In the rows, zero is written as 128.
The rows of M fall into 3 groups, which share some directions, and each row is roughly a mix of its group's hidden directions.
M, 102 rows:
[[117 111 137  81 108 169 174 113 123 115]
 [160 116 127 114 131 101 141 106 157 189]
 [152 145  90 111 120 153  96 112 178 113]
 [122 166 103 125 139  97  96 167 155 155]
 [107 102 133  93 118  87 119  96 168 108]
 [176 105 177 142 167 118 143 132 132 127]
 [108 132 162 104 130 162  77 105 151 112]
 [159 152 138 136 143 131 142 159  65 117]
 [ 84 102 142 102 173 121 150 158 136 146]
 [134 159  72 122 132  90 117 139 143 163]
 [115 129  82 125 104 121 103 108 175 163]
 [ 89  99 154 125 133 150 154  98 152 167]
 [ 96 126 124 154 124 104  82 143 140  78]
 [150 146  94 155 176 151  94 129 106 138]
 [144 151 116 162 139  96 142 184 154 135]
 [121 133  90  97 165 136 106 174 138 155]
 [145 110 143  94 176 125 117 138  76 119]
 [155 167 129 179 131 107 126 156 103 152]
 [ 98 136 151 162 143 127 146 122  65 138]
 [159 145 124 159 113 114 117 145 191 145]
 [157 178 123 133 121  99 123 177 110 145]
 [129  98 105 129 126 180 123 104 176 145]
 [132 134  89 124 101  78 111  85 129 112]
 [123 107 108 103  95 155 103  76 151 141]
 [118 125 112  93 126 103  89 141 182 151]
 [ 91 107 157 131 168 137  89 147 138  96]
 [115 146 129  74 104  84 122 148 159 125]
 [ 75 102 150 101 154 141 132 112  89 124]
 [152 120 108  77 102 166 160 120 146 133]
 [142 141 133 171 115  92 174 141  95 143]
 [117 105 166 135  96 131 185 129  99 127]
 [138 153 136 137 104 142 155 159  76 164]
 [134 111 146 157 183 147 115 133 108 171]
 [129  97  86 115 109  84  89 127 148 141]
 [124 131  98 117 100  92  99 117 185 125]
 [159 134 111 129 148 102  76 155 131  90]
 [142 134 163 162 144 129 138 150  81 168]
 [ 98 118 162 117 118  95 177 144 150 156]
 [120 156 149  99  96  72 156 138 124 118]
 [166 134  94 143  81 103 144 145  97 126]
 [121 127 119 128 102 150 146 101 160 190]
 [144 152 108 118 185 107  95 141 160 122]
 [ 98  98 131  73 119 117 128 101 146  94]
 [133 131  95 145  83  77 116 140 118  98]
 [ 80 101 157 124 126 104 163  95 107 133]
 [110 142 173 146 119 108 168 129  86 104]
 [112  99 135  91 139 143  78 108 117  91]
 [117  97 114 147 159 187 115 108 104 131]
 [152 167 132 154 125 156 151 148 168 163]
 [ 82  91 124 115 115 139 135  77 152 121]
 [126 126  91 114 104 116  80  88 104 104]
 [ 81 101 171 125  92 139 120 131 104 109]
 [123  96 146 125 135 187  97 105 102 115]
 [128 121 120 100 154 133 102  81 173 100]
 [182 140 150 127 127 158 159 163 127 103]
 [135 161 113 133 144  91 140 170 163 161]
 [106 112 152  99  81  93 151 136 161 126]
 [151 113 108 128  73 180 125 112 117 127]
 [109 103 115  91 146 135 115 108  78  92]
 [150 132 108 179 153 109 131 178 142 127]
 [131 129 171 164 146 133 171 152 110 160]
 [132 151 167 172 104 122 178 123 138 138]
 [127 119 166 109  97 169 143 102 120  86]
 [118 126 147 134 106 149 176 113 160 176]
 [ 83 100 178 129 117 129 166 117 116 141]
 [143 169  90 128 109 118  90 126 132 173]
 [104 128 168  98 140 149 118 124 184 109]
 [127 144 116 118 137 135 130 140  49 112]
 [128 134  93 113 100 148 117 100 166 176]
 [133 125 150 118 146 126  88  97 141  68]
 [117 155  91 102 139  95  73 136 125 140]
 [130 101 154 127 174 160 148  98 161 111]
 [114 134  91  97 113 125 126 123 182  89]
 [144 143 173 156 144 160 161 145 160 110]
 [127  98 174 129 148 141 147 119 114  73]
 [135 159 155 163 138 128 159 148 135 181]
 [106 116 151 176 168 158 120 130  93 133]
 [146 164 109 137 132 139 143 134 195 148]
 [128 136 140 147 144  95 140 172  72 116]
 [ 94 105 179 124 104 136 167 138 107 144]
 [131 154 155 117 106  62 139 145 148 122]
 [144  94 181 148 165 144 136 111 105 113]
 [162 163  80 143 146 108 107 156 138 147]
 [168 111 153  74 163 133 136 150 118 129]
 [121 104 127 109  70  92 149 103 124 103]
 [135 139  91 169 170 127  85 141 112 126]
 [131 111  99 102 123 145 123  88 186 114]
 [ 99  96 171 135 127 161 144 104  92 111]
 [125 134 100 110 175 132 133 174 156 159]
 [103  77 179 131 115 144 154 133 138 114]
 [155 152 113 128 174 103  95 119 163 103]
 [161 114 140 159 171 176 139 144 143 117]
 [135 156 101 130 164  93 115 135 150 178]
 [117  94  83 107 120 161 117  82 131 116]
 [151 157 134 131 153 136 147 176 163 163]
 [108  75 137 105 133 119 118  75 116 112]
 [157 152 101  77  93 134 101 114 142 138]
 [141 123 119 145 156 168  76 127 140  89]
 [129 139  84 110  98 121 123 104 178  99]
 [171 158  72 131 107 137 103 142 133 120]
 [126  74  98 141 146 118  92 136 119 167]
 [153 163 124 130 137 111 170 166 150 165]]

Here is one row of each group, with its name. Which group are the others in?
[ 89 108 156 107 142 148 158 110  80 127]
D
[ 89 149 138 122  95  99 124 161  85 113]
Z
[ 94  98 154 100  82 111 134 103 136 102]
J

[116 161  88 137  81 126 149 114  90 134]
D
[138 147 149 114  98  81 150 136 175 144]
D
[140 170 110 155 106 112 148 155 123 177]
Z
[113 140 119  84  88  81 134 119 138  97]
D
[127 129 123 195 113 159 153 102 125 146]
D
[155 171 125 158 150 111 144 181 125 126]
Z
[170 152  82 129 147 146 111  99  98 136]
J
[113 162 128 167 132  82  90 157 124 130]
D
[102 122  99  91 110 119 124 116 171  84]
Z
[131 114 164 152 173 160 167 146 136 144]
J
[120 140  92  98 115 131 112 117 186  98]
Z
